One turning vector, and how many ticks it has turned
The counts run from 0 to 190.
[ -8   1  42 -22 -31  26  -4  15  36  25 -32  40  16  33  11 -32  59   2
   5 -21  15   9  10 -44  11  -6  -4  11  24   0 -35 -42  38 -11  46 -15
 -14  -5] | 77
[-10 -35  48  -2 -13 -27  20 -24 -29  26   4 -46   9 -73 -17 -44 -55   7
  10 -17   3  -3   9  28   1   9  18  34 -15 -14   8  33   4  -7 -19   3
  -9  -3] | 7
[ -3 -10  -2 -36   5 -56  -4  36  -5   8   5  24 -39  29 -28   5  82  28
  25 -11  29   9  -5 -25 -35 -19 -13 -21  11  14 -18  10  37 -14   0   7
 -21   2] | 49
[ 19 -30   7 -16  16 -13 -22  23 -13   4 -24   3  -3 -44  -8 -13 -67  -2
   6 -13  15  -6 -15   7 -25 -11  -8  11  14 -44 -41  18  43 -54 -10 -35
  41  23] | 114
[  3  -4  -2  10 -31 -38 -16 -36 -14   5   8 -38 -24 -49   1  -7  -4  26
 -30  25 -28  11 -18  27 -12   6   1  -3  16  39  25  50 -39   3 -28  29
 -19 -33] | 152
[ 26   7  18  27 -27  -8 -23 -31   9  12 -31  18 -13 -17  34 -22 -24  17
 -30  67 -35  -9  28   3  45  27  -4   4   8  39   3 -19  -4 -21   3 -12
  35 -20] | 95
[-14 -25  22  17 -15 -37  32 -49  -2  27   9 -29  12 -38 -53 -45 -24  24
  28  -9  -4 -14  34  16   2  39  12  40 -21  -6  35  30  11  16 -15  15
 -30   2] | 9
[ 14 -25  13  33   7 -11   3 -58  -2  20 -11  -1   9 -34 -22 -12 -83  32
  33  13  -6  -8  26  -5   2  31   8  23 -28 -13  15  20  32  -8 -13 -12
  24  24] | 120
[ 23  12  19   5 -38 -29 -26  37   2   9 -35  21 -13 -25   6 -49   0 -11
 -36  42 -10  -1  18  23  49  21 -11  30  18  43 -14 -19   2 -30 -17   0
  17 -46] | 99
[ 19  -7 -17  -5  43 -17 -34  33  10  -6 -24  35  -1 -13 -17  -7 -40 -10
   3  -7  16  18 -61  -4 -15  17 -16   1  32 -17 -37  25  35 -52 -20 -32
  25  24] | 111
[  4 -21  17  -9  38 -18   1  12  14  23  -1  21 -27 -12  43  44   5  29
  23  17  45  13 -53 -52 -27 -26  12 -36 -10 -17 -35  14  17 -37 -16 -17
  15  18] | 55
[ -8 -21   7 -40 -26  -8 -49 -68 -16  -4  15 -34  -4 -20  -2 -15 -28  19
  -3 -32 -16  -3 -15  -2 -57 -22  -9 -20  49 -34 -19  33   7   8  20 -31
 -18  21] | 144
[  1 -16   8  -4 -18 -26 -38 -88  -5  -4  20 -44 -24 -26  20   2 -25  40
 -13  18 -31   7 -23  -3 -26   3   3 -22  27  11  13  46 -24  10  -1  -6
 -12   1] | 148
[ -2 -13  21  -9 -32  35  31  28  33  20 -38  37   9  20 -40 -48  73   2
   9 -40  29   1  15 -31   9   2   8  20  24  17  -8 -23  22  -1  25   6
 -13 -13] | 75
[-14   3  22  15 -43 -56 -11 -47   6  10  12 -14 -29  -2  21   4  37  50
  -5  56 -14  -1  26  -7   4  -4   1  -6 -19  41  12   7  -7  27 -20  38
 -26 -31] | 39
[-18 -16  25   3 -10  15  25 -17  47  20  -9  32   9  20   0 -24  80  19
  21  -5  25  40 -21 -40  24  22   9  -3   7  42   8   0  -8   2  11  24
 -31 -21] | 189
[  3   0   5  -3 -22  -7 -45 -89   5   6   5 -22 -14 -18   1  12 -45  48
  -1  13 -31  -6   8 -11 -48 -22 -15 -18   8 -25  -8  31   6  30  -1  -5
 -32  18] | 146
[ 14 -50   4 -12  12  23  30   3 -22  21 -22  -9 -34 -51  -5  21  12  57
  14  -3  47 -28 -10 -27 -35 -24  41 -14   0   3  16  26  -8 -45 -20  -8
  32  19] | 60
[ 30 -28  -2 -16 -37  38 -23 -35 -24  -1 -36  -8 -22 -19   2 -19 -12  29
 -33   5 -13 -32  21 -18 -14  -9  19  -1  60   8  -6   3  -1 -38  30 -52
  59  11] | 89
[  2  -1  21 -16 -31   8 -34 -36   5  12  -8 -47 -37 -57  20  16 -16  33
 -25  17 -11 -16  11  11 -42 -52   2 -19  25  -8  -1  42 -23  12 -28  28
 -25 -10] | 32
[ 14  22  15   4 -35 -50 -18  44  -1  20 -28  43 -18   8 -29 -46   6  -4
  -9  22  -5  -4  41  18  25  13 -29  38   6  22 -17 -31  46 -16  -2  -3
   2 -26] | 102
[-25 -19  54  17 -27 -44  16 -46   3  33   3 -15  20 -37 -20 -46 -36   7
  30  -5  -7   3  32  16  13  23  11  37 -37  -1  20  13  18  18 -12  20
 -41  -4] | 10
[ 18   0  -7  -7 -17 -69 -22  35 -12  -4 -17  49  -9  46 -46 -52  21  -3
   5  -5  -8  10  16   4  20  42 -26  22  22  31 -19 -12  49 -28  24 -20
  12 -11] | 104
[-14 -32  58   9   0  11  42  -2   9  35 -13 -40 -17 -74  24   3   3  29
   6  19  32 -11  -1  -8   2 -28  42   2 -28  16  10  18 -27 -13 -34  24
  -5 -13] | 180
[ 18 -24  -5  -3  36  16  17  11  18  20 -26  22 -34 -32  10  50   4  45
  21  18  49  -6 -32 -40 -34 -27  12 -18 -12   3 -10  23   9 -36 -38  11
  26  17] | 57
[ -8 -36   9 -30  29 -54  -6  14  -1  11  13  29 -28  35  18  27  51  25
  35   7  34  25 -41 -47 -30 -13  -1 -28  -1  -3 -27   8  29 -26  13 -18
  -8  13] | 52
[ -6 -31  34 -14 -43 -56 -10 -57 -34  12  25 -46 -32 -22  21 -22  33  40
 -16  39 -26  -1  24  -1  -8 -12  22 -24  12  41  18  17 -21   7   2   8
 -15 -24] | 37
[-12   2  24 -14 -44 -88   0  -6 -19  14  16 -17 -26  -5 -23 -21  19  25
  -4  32  -7  -3  44  31  -2  -5 -14   8 -15  26  -6  16   5  28 -18  45
 -51 -40] | 157
[ -3  17  27   6 -24 -53  -3  24  19  18   1  13 -27 -12  12   9  42  26
 -11  52   7  23  -6  11  11  -8 -17  -5  -9  37 -11   6 -11   4 -35  55
 -37 -43] | 43
[-24  -9   7 -30  -9  -3 -20 -41  25   3   6   0   2  29 -33 -18  20  19
  20 -56   5  20 -32 -16 -56 -16 -19 -13  39 -26 -24  24  23  26  27  -6
 -60   9] | 23
[-17   3  28 -11   4 -91 -23  16   5   7  18   9 -11  22  25   2  38  12
   9  18   9  50 -40  -6   2   2 -20 -12  -7  18 -34  14  15   4 -18  26
 -48 -24] | 162
